Rows swapped in pairs by one turn or mirror: which row each one swaps with
k413: [ 10 -21  17  -5   2 -47   1  28   3  -9  28  -8 -31  11  27   7  20  -9
  37  36  -9 -18 -25  11  27  -1  11   0]
k361: [-25  -8  24  14  18 -50  11  13   3   5  -7   0 -31 -18  -3  -6  -2  -3
   5   0  24   5  31  22   0  -7   6 -25]
k133: [ 33 -21  16  -4  20 -29   9 -11  15 -34 -30  -4  11  39  31 -15  -3  16
  -3  10  -4 -59  11   0  35  18  21  29]
k536: [  6   3  22 -22  -9 -35 -19  21   6 -16  24 -45  22  -2  15  -8   3 -14
 -21   2  22 -18 -25   6  53  -8  56  -1]
k381: [ -6 -13  30   5   3  -5  12  14 -35 -19  10  14  27  10  33  -2   3  32
  -1 -36  10 -23   6 -37   1  26  22  -6]
k693: [ -8   7  -4  11  -6 -21  19  55  65 -52   5 -11 -17  10  16   2  11 -22
  12  19   6  -7   3   1  46  -5   4 -16]
k496: [ 20 -25  20   8  26 -33   0 -15   6 -39 -24  -9  13  30  29  -6  -9   7
   0  18   6 -59  14  -2  26  25  28  29]
k285: [ -5  -7  23  -8  -8 -18  11   7  12  16 -28  -4  -3 -13  52  16  -8  -1
  17 -14 -10   4  32 -36  10  -2  12 -49]
k32: [-11  17  -6  25 -21 -42 -31   9  28 -35  -6   1   2  18   3  -7 -33  -1
 -13  41  22  -4  14 -11 -19  16  -8   2]
k867: [ -2  -1  -4  12   1 -25  15  52  67 -57   4  -4 -14  13   9   3  14 -23
  10  16   4  -7   4   3  43  11   5   2]
k949: [  1 -24  33  -9  -2 -39   6  18 -21  -3  -9  10  21  -3  19  19  21   9
 -37  34  -2  27 -12 -37   1  22  11  16]
k269: [ -1   5  34  16   4  -1   4  31  12 -24   8 -19  -2 -13  28   1  15  31
 -39 -13   0  30  -8  -8  43  47  16  -7]
k742: [ -9  14  47  -8  25 -32  -9  26  20  12  -1  19  19  29  30  43  14  -9
  -2 -30  36  -8  -2 -22  39  18   0 -20]
k137: [ -1  -3  -2   1   1 -16  24  51  69 -49   6  -6 -23  24  15   7  18 -28
   2  17   6 -15   1   5  44   2   8  -4]
k948: [-11 -17  31  -8   4 -47 -31  25   1 -16  14 -39  -6  12  -2  22  17  23
 -11  25  18 -21 -31  22  11   8   7   2]
k177: [-26   3  -9 -18   2 -38   8  30  -1  -1   4   3 -26 -16  18   2  24  12
 -16  22   2  25 -15  20  10 -18  23  -8]
k169: [  8 -28  42  -3   0 -29  13  13 -13  -8  -7  15  12 -12   5  17   9  23
 -33  31   2  19 -15 -28  -5  21   6  13]
k448: [ 10 -23  39  -1  -4  28 -16   1  23  27 -29  25 -10  -6  16  21 -19   3
 -14  11 -24  16   2   0  17  -2  11 -12]
k539: [ -6  -9  -5  13  -5 -20  20  58  61 -58   4 -12 -21  21  15  -1  14 -11
   4  15   4 -11  11   6  46   2  14  -5]
k945: [  7  50  11  -3  10   7  -2 -14  28 -24  -8   7  27  44  40  12   0   0
 -24  -9   6  12  30 -10   3   9  37 -25]
k556: [ -7 -30  10  11   1 -20  -5  37  26  10  39   1 -11 -11  30  36 -33 -22
   1 -17  -5 -29   1  14  35 -18  12 -18]
k868: [ 10 -26  46 -11  -7 -29  -3   8 -14   3  -4  17  19 -14  23  16  15  16
 -28  39   9  17 -18 -23  -2  13   5  13]
k77: [-21 -20  19 -13 -18  15  -2  15  33  -6 -30  11  12  -5  13  18 -11 -11
   3 -44 -15  -4 -16   6  18  -4  41 -31]
k799: [-14   1  11  -2 -12 -38   8  59  -5   0 -13  -1   8  24  11   0 -18 -40
 -40 -19  -9 -21 -26  -9  42  30   1  -3]
k221: [ 20  44  32  -5  -7  20  26   1  34 -17  26   6 -13  34   7 -12   9  -3
  -5   3   6  -3 -20   7  -5   0  -7  -7]
k563: [  8  18  17   7 -17  -8  -8  49  10  14  20  31   8   9  43  11 -21 -20
 -21 -17 -30   5 -16 -28   6  28  26 -32]
k393: [ 54   7  36  -7 -36 -26  -2  56   9 -41 -16 -23  10  25  18 -23 -16   0
 -11  -2   0  -1 -25 -10  24   0  14  11]
k359: [ 22  15   9   9 -13  11   8  42  29 -14   6 -30 -18  14  20 -21 -34   1
  14   0   8 -44   4 -11  19  18 -19   2]
k423: [-11 -18  11  -2 -15   4  -1  19  35  -9 -36  12   3  -5  15   8 -13 -14
   1 -41 -26  -2 -18  16   6  11  43 -26]
k208: [-12   1  27   1 -33   9 -22  17  47   3  15   9  26  21  27   9  19   4
   2   5  -2  -5  -1  36 -21  10  38  22]
k842: [ 23  20  -6  18  -7 -47 -16  11 -19   1  37 -18  17   8  10  13 -12 -39
 -27  -8  16 -16  14 -22  42 -10  -6  -2]
k886: [ 10  45   5  -7  19   7  -5 -17  34 -19 -14  13  18  45  47   7   0  11
 -26  -3  13   6  27  -3   3   4  36 -18]
k224: [-16 -18  23  -9 -26  14  -8  19  23 -20 -32   8  10   6  10   7 -17 -17
  -1 -39 -19   1 -21  19   7   3  47 -28]
k74: [ -5  16   8   8  14 -36 -28  14 -15 -51  33  -6  21  32  33  -7  -6 -26
   7  28  49  -6  11 -18  13  10  31   8]
k645: [  3 -30  36  -3 -13 -20   0   0 -13   2   1   9  13  -8  10  20  17  24
 -28  31   8  16 -20 -36 -14  21   7  10]
k181: [ 37   6  10  23  -9 -46   7  42  60   0   5 -19  15  28   4  12  -2 -24
   0  31 -18 -12  17  -8  44 -22   4  13]
k75: [ 21  33  43   7 -11 -30  -2  24  35  10   2   2   2  41  -3 -21 -35   3
 -23 -13  14 -24   6 -34  23 -13  -5 -36]
k919: [ -7   1   4  12   8 -22  18  55  61 -59   0  -3 -20  20  16   7   8 -17
   2  16  12  -5   9   8  53   4   0  -6]
k67: [ 22 -24  19  -4  13 -30   4  -6   8 -41 -21  -3  -3  35  33 -13  -6  16
  12  17  -2 -69  16  -3  29  22  12  18]
k348: [-20 -22  25  -7 -25   8  -5  19  31 -13 -33  18  10  -8  14  11  -8 -16
   5 -35 -22  -8 -24  13  19   7  42 -27]
k958: [ 30 -28  18 -11  19 -31   6 -11  15 -38 -21  -8   3  31  29  -8  -8   5
  -2  18   1 -66   8 -11  25  23  21  29]
k305: [  8  53  14  -4   4  -4 -11  -8  31 -16  -4  16  22  45  47  11   0   6
 -20  -7   2   4  31  -5 -11   6  38 -28]
k629: [-20 -11  50   2 -10 -50  17  52  21  -1  -3  28  13  25  -3   3 -13 -37
 -44  -1  18 -23  21 -15  12  25  16  -7]
k806: [-15 -24  -7  35 -13 -15  -6  -2  40   2   8 -14   2  21  34 -19 -25  -5
 -12   6 -21 -44 -12   3   3  20  33  24]
k720: [ 31 -21  20   9 -30 -19  17  36  36 -17  30  18  -1  36  -1  14   2  -3
 -43 -11  23   2  36   9  32  17 -18   7]
k174: [ 12  48   7  -3  18  -2  -6 -14  29 -21  -3  12  15  38  49  19   7   4
 -23 -14   6  10  35  -1  -6   6  34 -22]
k354: [  2  26  19   5  -9 -17 -31  54  10 -10  26   0   9 -16  11   8 -17  16
 -63 -33   1 -20   7 -11  14  20   7 -18]
k866: [  9  -8   8  -2  33 -68 -29  21  29  -6 -20  16  -2 -30  16  -6  -7  13
   8   8  23 -20  -4 -30  20   6  30  11]
k306: [-20   3  34  14 -19 -35  18  35  14   1  29 -14  42  50  -1  -4 -10 -11
 -19   9  23 -37 -17   4   2  -2   5  18]
k108: [ 21 -25   8  -3  15 -29   8 -12  11 -44 -19  -7  10  29  23 -16   0  10
   1  17  -5 -59  12   1  39  21  22  30]
k697: [  6 -32  37  -5  -2 -29   4  11 -20  -8  -6  16  18 -16  19   9  20  20
 -31  30   8  21 -19 -25   1  23   4  19]
k512: [-17 -22  22 -12 -13   1   2  21  29  -9 -35  13  15  -7  13  17 -17  -2
  -3 -38 -22  -6 -20  20  13  -8  50 -27]
k65: [-14 -21  13   8 -29   7 -30  20   7  -4   9  -9 -13  21  68  16   3  27
 -25   0   1  15  12  19  39 -16  31   4]
k219: [ 19 -43   6  -6 -30 -24 -15   0  20   5 -12 -25  -4   9  -4  12 -38   6
  -8   4  23   8   9  15 -18  -7  28 -19]
k673: [ 24 -21  12  -4  14 -34  10 -10   4 -42 -26  -5   8  29  26 -13 -14  17
   8  11  -4 -66   9  -8  27  28  23  27]
k134: [ 20 -10  43   3  -4 -31  10  54  43 -27   9  17   2  -4  -1  30 -15  -7
   4  21  -4  19 -33  -2 -15  22   5 -12]
k579: [-18  12   5  25   5   0  -3   6  -4  -2  20  16 -16 -19  15 -31 -32  26
 -19   4  15   5   4   9  -9   9  -7   7]
k197: [-18 -28  42  32  -3 -47 -29 -13  31   7   4  24 -12  21  12  -6   8  27
  -3  22  -5  -2   7  19  17   4  11  16]
k296: [ 11  40   8  -1  20   4  -9 -15  28 -23   4  16  18  46  32  16  -7   2
 -23 -13  10  10  39  -8  -8   0  34 -28]
k930: [-10  -9  28 -10 -32 -10   9   1  -2   2  16  24  12  28   3  17   7  26
 -16 -30   7 -54  16   0   8 -12 -21  -8]
k56: [ 13  16  -1  13   3 -43 -11  24 -20   8  30 -28  17   6  27  11 -13 -37
 -29 -11  19 -10  15 -22  41 -22   1 -13]
k992: [  9  18  -2  16  -3 -50 -10  18 -14   4  33 -22   7  11  16  23 -22 -40
 -32  -5  18 -10  20 -16  40 -24   6  -9]
k73: [ 22 -13  40 -10 -13 -59  -5  24  28 -34  -1  34  12  16  32   4  19 -51
   7  30  -2 -14  25  -6  36  16  10  15]
k651: [ 16  47  16  -3  21   6   6 -12  25 -25   2   9  26  36  34  22   0   8
 -27  -8  17   1  40 -10   0   5  34 -25]
k139: [  3  53   7  -5   9  -1  -7  -9  25 -21   3  18  22  47  44  15   8   1
 -17  -2   9   7  27  -4  -4  10  32 -23]
k827: [ 23  21   4  21  -4 -51  -8  22 -24  13  28 -22  20  -4  29  15 -18 -32
 -22  -8  21 -14  20 -19  49 -17  -8 -15]
k322: [ 19  20  -1   4   8 -46  -7  13 -35   7  25 -19   7   0  19  14 -12 -36
 -23  -7  14  -6  15 -22  41 -15   0  -6]
k687: [ 23 -34  16  -3  23 -32   3  -7  12 -42 -15  -6   3  39  12  -5  -4  12
  -1  12  -2 -60  19 -14  24  21  21  27]

k563 is swapped with k413
k448 is swapped with k181
k556 is swapped with k134
k219 is swapped with k720
k629 is swapped with k361
k645 is swapped with k842

Rows swapped in pairs by one turn or mirror: which row each one swaps with
k732: [-10  -9 -22   3  84  18   6  15  -5  -5 -11   9  10  -3  13  -4]
k893: [-24 -37 -40   6  16  -9  -4  23  17  36  25   4   0 -20  -2  -7]
k543: [  4 -28 -26  -5 -15  18  18 -12   6 -13  21 -12  32  -2  15  39]
k501: [  9  -7 -22   6  88   1  13   7 -11   5  -3   1  15 -14   5 -21]
k581: [ 15 -20  -6  -7  -5  41 -21  17 -38  -9  -4  14  29  -6 -16  -3]
k252: [-14 -12 -42   0  10 -37  16  26  -3  33  17  -9   2 -16 -12  -2]
k915: [ -9 -17  -1  -1  45  20  18  14  23   3  -1  12  19   4  38 -37]
k312: [  4   6   2  37  30   9 -22 -28   1 -28  11 -25  10 -27  20  -6]
k518: [ -1   2 -25  10  13 -41  12  -5 -19   3 -18 -14  20  -4 -35  13]
k519: [ -1 -26   2  10 -48  17  -2 -12   1   4   0   0  19 -15   6 -31]
k805: [ 12 -12 -17  17  31  32 -24 -25  -4 -28  31 -10  36 -31   5 -29]
k927: [  5   1 -22   8 -32   8  11  -1  15  -5 -15   3  27 -10  37 -27]
k821: [  1 -11 -20  15  58  25  20  27 -24   7  -5  12  27 -31 -28  23]
k749: [ -1  13   1  15  57  11  17  -9   7   6 -30 -14  19 -23 -20 -42]
k782: [ 11  -9   6  19 -12 -20 -10   3  22  11  23  20   8 -16  -8 -43]
k723: [ -1   1   4   8 -30  40  10  12  24  -4  -1  -9  18 -11 -30  -6]
k610: [  1  -3 -15   0  72  12  23  -4  -8   2 -37  -3  18 -10  10   7]
k957: [ 12   8 -27  -4  51  -7  16   9 -16  11 -35  10  30 -19  15  19]
k141: [  7  -9  21  26  12   6  10 -27 -28 -16 -13 -21  41 -33   0  13]
k256: [ 10  -8   6  22  33  28 -27 -20  -7 -15  18 -19  15 -47   3  18]
k644: [  2 -26   3 -13  11  -3  39   9  13  43  -9  27  12   8  -8   3]
k44: [ -7  -8   3  19 -44  -1   2 -13  19   2  20  -7  24 -11 -10 -17]
k22: [ -8  -3 -19  17  -5  39  -4  -7  -8  -8  42  -2  27 -12   0 -46]
k288: [-14   6 -19   7  36 -30  33   9  -8  23   9   0  18   8  -3 -47]
k789: [ -3 -20 -11  -1  36   7 -25  12   7   5  23 -43  16 -30  15  23]
k50: [  4   1 -19  14  72 -17  10  -1   3   7 -17   1  16 -15  -8 -38]
k583: [ -4 -24 -52  -9  11  11  24   1  29  -6   9  20  35  16  -6 -34]
k576: [  4  -9 -10   7   1  30  20 -26  39 -22 -12   3  30  17   7  -4]
k800: [ 14  21 -30  10  12  -4  47  16 -25  13 -12  27  16  -3  -5 -10]
k775: [  1 -13 -28  23  12   0   6   8   2  12   6 -15  25 -32 -59  22]
k196: [-13 -17 -37 -16  11   6  34  38  13  24   4  24  21  10 -16 -17]
k452: [  2  -7 -10 -12  48  26 -12  -9  -4 -16  37 -26  49 -32  -5 -17]
k553: [-10 -24   0 -29   9 -18  30  32  18  16   8 -10  33   8 -19   5]
k94: [  2 -12 -19   8 -41  41   2   1 -14  -2  -8  -3  19  -4  15 -26]
k440: [  6 -10  11  20  14   1  23  27   4  30 -22  21 -19 -13  -8  17]
k647: [  3 -27  -8  26  15  31 -31 -29 -22   5   8  -8  14 -38  -3  17]
k478: [ 14   0 -10  34  35  27 -13 -37 -10 -23  12 -15  23 -33  10 -23]
k351: [  5   5  -9  15  31  33   9  11  10   3 -55 -21   6 -14  20  -7]
k785: [-10 -11 -49 -13  10 -19  22  37  13  25  10  14  14 -12 -15  -6]
k973: [ 14 -26   0   1  66  12   8  10  -7   2  34   4  10   5 -27   5]
k984: [ 20 -24  13 -12   0  18  20  13 -21   0 -28   4  56  -9   1  -3]
k400: [ 28  21   7  25  22  18  19 -36   4 -34  -7  -6  28   5 -10  -7]
k456: [ -1 -36  -8  11 -13  13   1 -24 -35  13  46  -8  19 -10  -9  -2]
k844: [-14   2 -25  39  27  10  -2 -12  44 -11  30 -15   5 -31   5 -12]
k409: [  9 -19  12   6  39  -7  -5  26  35  20  32  15   2  -7 -17   9]
k55: [  8  -5 -16   7 -32  25  11 -18  25   1  33   8  26 -17  -9  18]

k581 is swapped with k518
k984 is swapped with k775
k821 is swapped with k141
k55 is swapped with k644
k44 is swapped with k196

